In the rows, zero is written as 128.
One turn moves each row of this set onto another row. After a few examples, where does it send each row asked below?
Z_396: [117 134 140  98 151 126 138 151 100 136 133 145 106 138 110 122 140 119
 122 143 122 119 100 139 169 154 129 129 110 128 115 102 150 126 172 120
 114 105 137  99 118 124 120  91 131 109 155 131 136 133 109 131]
Z_341: [158 148 150  86 137 101 159 134 126 163 120 155  90  83 133 100 160 121
 131 168 160 142  93 136 121 138 124 139 103 130 118  92 133 160 152 124
 132 112 123 113 124 121 123 125 137 146 140 165 125 125  98 108]
Z_265: [110 132 132  83 143 131 141 153  97 130 134 155  96 139 108 114 152 130
 121 165 134 136 104 142 155 134 130 127 106 129 121 107 143 133 163 109
 123 101 119  81 127 128 117  97 141 127 161 148 126 131 105 141]
Z_750: [105 145 150 140 132 131 101 133 101 117 145 145  99 112 121 138 146 148
 128 157 156 124  80 134 134 134 123 118 112 132 122  99 106 153 132 123
  96 113 156 114 135 144 124 126 142 116 154 149 130 106  93 100]
Z_456: [140 147 149  83 144  91 142 139 120 153 114 157 104  98 135 112 132 137
 134 178 155 142  79 122 122 143 120 137 122 134 111 119 139 169 159 140
 132 124 109 106 122 112 137 104 122 151 143 155 132 117  98 108]
Z_549: [108 152 158 130 134 121 110 121 105 139 142 149  85 108 143 132 150 144
 126 148 149 112  79 136 123 130 129 127 121 138 130 108 111 152 148 115
 100 105 145 116 132 163 127 117 154 115 142 158 133 103 116  94]
Z_376: [118 137 147 102 140 125 138 157 110 140 126 143 110 134  88 119 147 124
 123 164 129 140 106 140 159 141 131 121  92 125 121 102 150 134 171 127
 125  99 131  93 126 128 120  91 138 115 152 133 123 143  96 137]
Z_403: [108 155 148 145 126 145 112 130 109 133 151 144  96 109 137 129 149 143
 121 162 172 132  96 122 139 140 116 129 117 140 134 111 113 166 138 118
 103 107 162 107 129 140 123 126 149 102 145 158 122 116 103 101]
Z_797: [114 153 155 104 134 116 137 141 123 157 139 140 112 101 156 139 111 113
 136 187 146 123  98 127 113 109  94 135 140 102  85  96 136 154 167 119
 136 105 149 117 129 124  96 135 144 101 128 155 135 103  99 121]
Z_821: [101 152 158 120 121 127  99 130 101 118 143 152  89 119 141 132 148 132
 123 149 169 126  85 135 151 132 106 114 111 129 131 119 117 166 141 114
 112 109 157 113 139 139 129 115 133 111 142 153 119 103 103 106]
Z_969: [121 120 139 111 136 129 141 158  98 151 123 144 109 133 102 111 144 136
 114 166 132 130  93 126 152 127 148 135 104 124 115 103 152 126 163 109
 106 111 140  89 119 139 119  99 148 119 143 143 127 145 113 139]
Z_306: [127 141 152 106 131 113 139 147 131 164 123 134 103  88 151 128 102 106
 132 190 147 110 118 122 126 122  98 142 149 116  89  86 132 165 172 132
 124 103 155 117 132 133 104 115 150 107 127 151 130  95  98 120]
Z_769: [141 127 153  86 130 124 156 126 135 164 109 118 123 131 109 119 119 115
 108 179 148 134 115 140 110 113 110 142 132 137 137 108 118 134 152 122
 155 127 146 123 139 108 110 101 151 116 140 143 115 113 104 120]
Z_804: [131 134 127 105 124 124 140 146  88 140 124 120 117 137 122 129 130 135
  92 167 109 104 121 138 124 129 127 133 137 112 111 106  89 157 141 120
 122 117 160 106 108 138 138 137 134 115 133 141 134 109 117 139]
Z_477: [102 160 150 150 125 136  98 132 115 125 136 144  98 118 134 140 146 130
 131 160 163 126  99 147 143 133 118 119 117 139 132 109 122 161 140 107
 108 111 151 104 137 146 126 111 137 119 151 162 132 115  93 106]
Z_242: [144 121 142  93 134 131 162 123 131 140 104 121 120 137 108 124 137 107
  94 184 145 140 117 156 117 126 127 135 133 135 121 121 123 138 141 126
 148 124 146 117 156 120 108 106 145 134 141 149 127 123 116 126]
Z_37: [115 147 153 101 129 116 133 141 120 156 140 129 104 100 146 139 118 101
 136 172 143 113 115 125 122 120  87 130 149 107  94  88 129 154 176 118
 128 105 155 114 131 138 100 131 151  98 117 157 134  95 105 111]
Z_422: [145 122 151 107 137 123 153 118 125 152 108 121 115 131 115 112 124 116
  88 187 147 134 123 137 115 129 128 151 142 139 120 112 115 141 150 120
 143 130 159 119 146 106 119  88 138 117 152 151 117 123 119 111]
Z_644: [149 158 155  91 130  91 149 139 111 146 117 152 102  87 125  99 154 120
 120 174 154 143  90 111 131 136 128 121 114 144  99 108 126 171 158 139
 136 119 118 115 141 116 142 118 126 140 132 144 131 113 106  96]
Z_277: [102 155 162 135 115 129 100 132 110 133 146 159  98 117 139 128 154 155
 117 158 154 123  89 131 139 123 108 127 108 125 134 108 116 157 144 108
 102 109 156 105 137 141 127 126 148 121 140 158 123 121  93 103]
Z_639: [120 137 154 108 137 106 130 138 131 155 140 141 111  96 144 141 114 102
 131 183 149 116 111 131 120 121 102 136 149 120 102  87 138 170 168 138
 127 101 144 120 143 138  90 141 154 102 129 148 137  98 103 114]
Z_238: [157 143 148  90 133  89 151 137 114 147 118 148  97  90 126 106 148 129
 111 173 166 129  93 115 137 144 130 133 110 142 110 105 139 173 161 144
 133 131 129 117 127 109 137 113 123 143 140 138 121 118 108  99]
Z_767: [145 151 153  76 126  95 139 124 109 145 116 152  90  88 129 122 146 131
 127 178 163 160  88 126 135 132 133 129 107 139 112 103 128 163 160 134
 128 129 119 106 128 121 133 114 130 150 126 156 136 115  97  95]
Z_625: [128 160 114 116 126 127 134 145 110 132 135 136 113 133 120 139 136 130
  83 166 119 102 119 128 128 124 120 142 132 104 109 105 107 163 157 136
 122 113 158  99 114 163 134 135 140 117 138 144 142 111 109 146]
Z_642: [140 126 150  93 132 130 158 121 131 147 105 123 117 123 110 111 127 115
  97 191 147 133 115 135 106 118 118 135 145 142 124 111 123 140 137 112
 154 129 153 126 154 112 105 103 142 116 136 152 122 112 106 118]
Z_340: [142 158 137 101 136 125 142 152  95 135 140 129 110 131 128 127 136 136
  86 158 101 111 125 126 125 138 113 136 133 115 105  98 103 157 155 141
 123 116 160 116 107 154 132 129 143 106 138 139 142 110 122 134]
Z_461: [134 162 119 100 131 124 132 146 103 138 125 128 109 138 130 119 131 135
  83 169 101 112 119 149 121 129 120 129 136 112 112 113 105 173 150 129
 121 118 153 105 108 150 122 137 132 107 137 148 142 108 114 138]
Z_826: [111 144 154  99 135 108 135 132 136 150 134 145 115  93 138 146 118  91
 131 175 150 128  96 124 117 114  95 136 147 107  98  91 130 160 163 121
 123 106 144 119 140 131 101 132 147 113 116 145 131  97 108  97]
Z_6: [123 151 154 101 130 107 137 140 123 150 133 131  93  98 157 142 107 112
 128 176 136 104 111 127 127 109 100 132 150 112  92  90 125 155 170 127
 124  96 149 121 130 125 106 130 157 113 122 154 121  89 103 116]
Z_723: [119 131 130  95 151 127 145 155 106 139 127 151 100 140 103 114 153 132
 127 155 127 132  99 153 169 149 128 132 115 123 112 103 150 123 168 122
 119 106 137  90 135 125 119  95 138 105 153 143 141 128  95 130]
Z_595: [117 148 162 136 131 135 111 125 110 128 146 147 101 109 140 133 151 140
 129 149 173 119  90 128 143 140 109 126 118 140 127 100 116 163 134 121
 106 113 167 133 130 134 119 127 149 110 156 159 116 111 108 103]
Z_85: [119 138 157  99 149 115 133 150 121 150 143 139 104  94 139 129 113 103
 135 179 151 109  99 126 123 119  92 135 154 114 104  81 134 149 170 127
 129 116 162 125 138 118 102 139 148 102 128 160 131 103 111 109]
Z_104: [149 116 141 111 139 136 147 121 129 149 104 126 128 131 111 108 124 102
  97 179 146 137 116 143  98 127 122 139 126 134 120 108 120 146 151 124
 155 125 146 118 155 117 109 102 134 126 142 139 129 114 104 120]
Z_922: [149 161 146  80 128  96 145 134 123 136 117 158  90  97 138 118 147 134
 119 172 168 148  84 119 144 137 116 129 111 139 117 113 132 167 140 132
 132 120 130 110 132 101 132 110 113 149 137 150 130 114  90 107]
Z_225: [140 150 118 117 140 129 135 143 113 136 130 136 120 148 122 136 136 135
  94 170 106 110 125 132 121 138 130 132 141 111 100  93 113 169 146 132
 116 113 153 115 115 153 138 132 141 112 131 141 145 112 111 141]
Z_939: [125 122 147  87 135 126 152 123 128 155 109 118 127 136 116 113 129 124
  90 177 154 144 114 151 101 112 130 129 134 136 117 110 121 149 150 118
 152 133 154 119 153 111 109  94 143 116 134 147 127 109 111 123]
Z_12: [143 156 143  96 143  92 144 137 127 144 121 148  90  85 137 118 153 129
 130 179 165 144 103 128 128 145 129 127 116 136 105 101 126 172 162 143
 124 115 116 109 131 112 134 115 131 157 142 149 114 114  94  95]
Z_432: [112 121 127  98 147 121 136 164 112 139 133 151 103 128 105 124 151 127
 121 165 125 138  98 147 163 142 128 112 106 127 117 101 160 135 163 123
 131 113 122  83 133 129 118 101 132 128 140 126 139 128 102 134]
Z_628: [118 149 160 129 119 135 105 137 109 125 143 145  86 112 139 117 129 146
 112 152 163 130  77 134 132 121 108 110 116 138 126 101 120 174 131 130
  97 113 157 116 128 151 123 124 141 121 140 162 122 111  94 109]
Z_358: [131 117 152 104 145 136 153 131 128 152 108 118 124 134 107 114 120 115
  97 176 128 137 113 137 105 123 117 145 131 144 130 109 123 139 144 125
 157 117 141 135 142 117 115  96 142 107 132 140 124 108 114 121]
Z_160: [143 134 128 116 132 124 133 148 106 149 140 116 108 138 129 128 139 132
  99 166 108 101 117 143 123 131 117 130 147 116 103 101  97 169 137 133
 122 117 159 114 117 143 142 143 133 111 140 150 147 111 110 140]
Z_90: [107 137 132  89 135 120 134 160  99 137 137 145 115 138 115 124 147 134
 122 152 139 148  98 133 181 140 126 132 112 129 118 117 146 141 166 121
 128 112 133  89 123 125 121  91 129 123 148 136 128 134 104 142]
Z_171: [103 118 154  98 141 133 138 141 101 146 141 147 107 139 112 121 146 137
 118 146 129 142 107 154 158 147 129 127 107 118 112 103 143 147 156 118
 130  92 137  89 125 129 122  84 131 114 148 148 126 139 105 142]
Z_429: [144 154 148 101 127  92 140 133 120 139 118 165  96  84 125 123 163 127
 119 179 157 157 100 117 127 136 122 127 104 141 107 106 130 181 142 134
 135 125 119 119 127 126 132 111 132 145 138 146 127 104  87 109]
Z_63: [134 146 117 110 127 118 143 146 105 144 132 124 114 139 127 125 139 144
  80 168 103 109 125 130 127 131 121 141 148 116 107 107 103 151 153 131
 132 124 148 105 113 149 132 134 135 113 136 143 143 114 113 139]

Z_429 -> Z_477
Z_767 -> Z_277
Now find these:
Z_797 -> Z_461
Z_642 -> Z_37
Z_225 -> Z_104
Z_769 -> Z_6
Z_549 -> Z_969
Z_358 -> Z_306
Z_90 -> Z_922
Z_422 -> Z_85
Z_628 -> Z_171
Z_403 -> Z_723
Z_242 -> Z_826
Z_238 -> Z_595
Z_376 -> Z_12

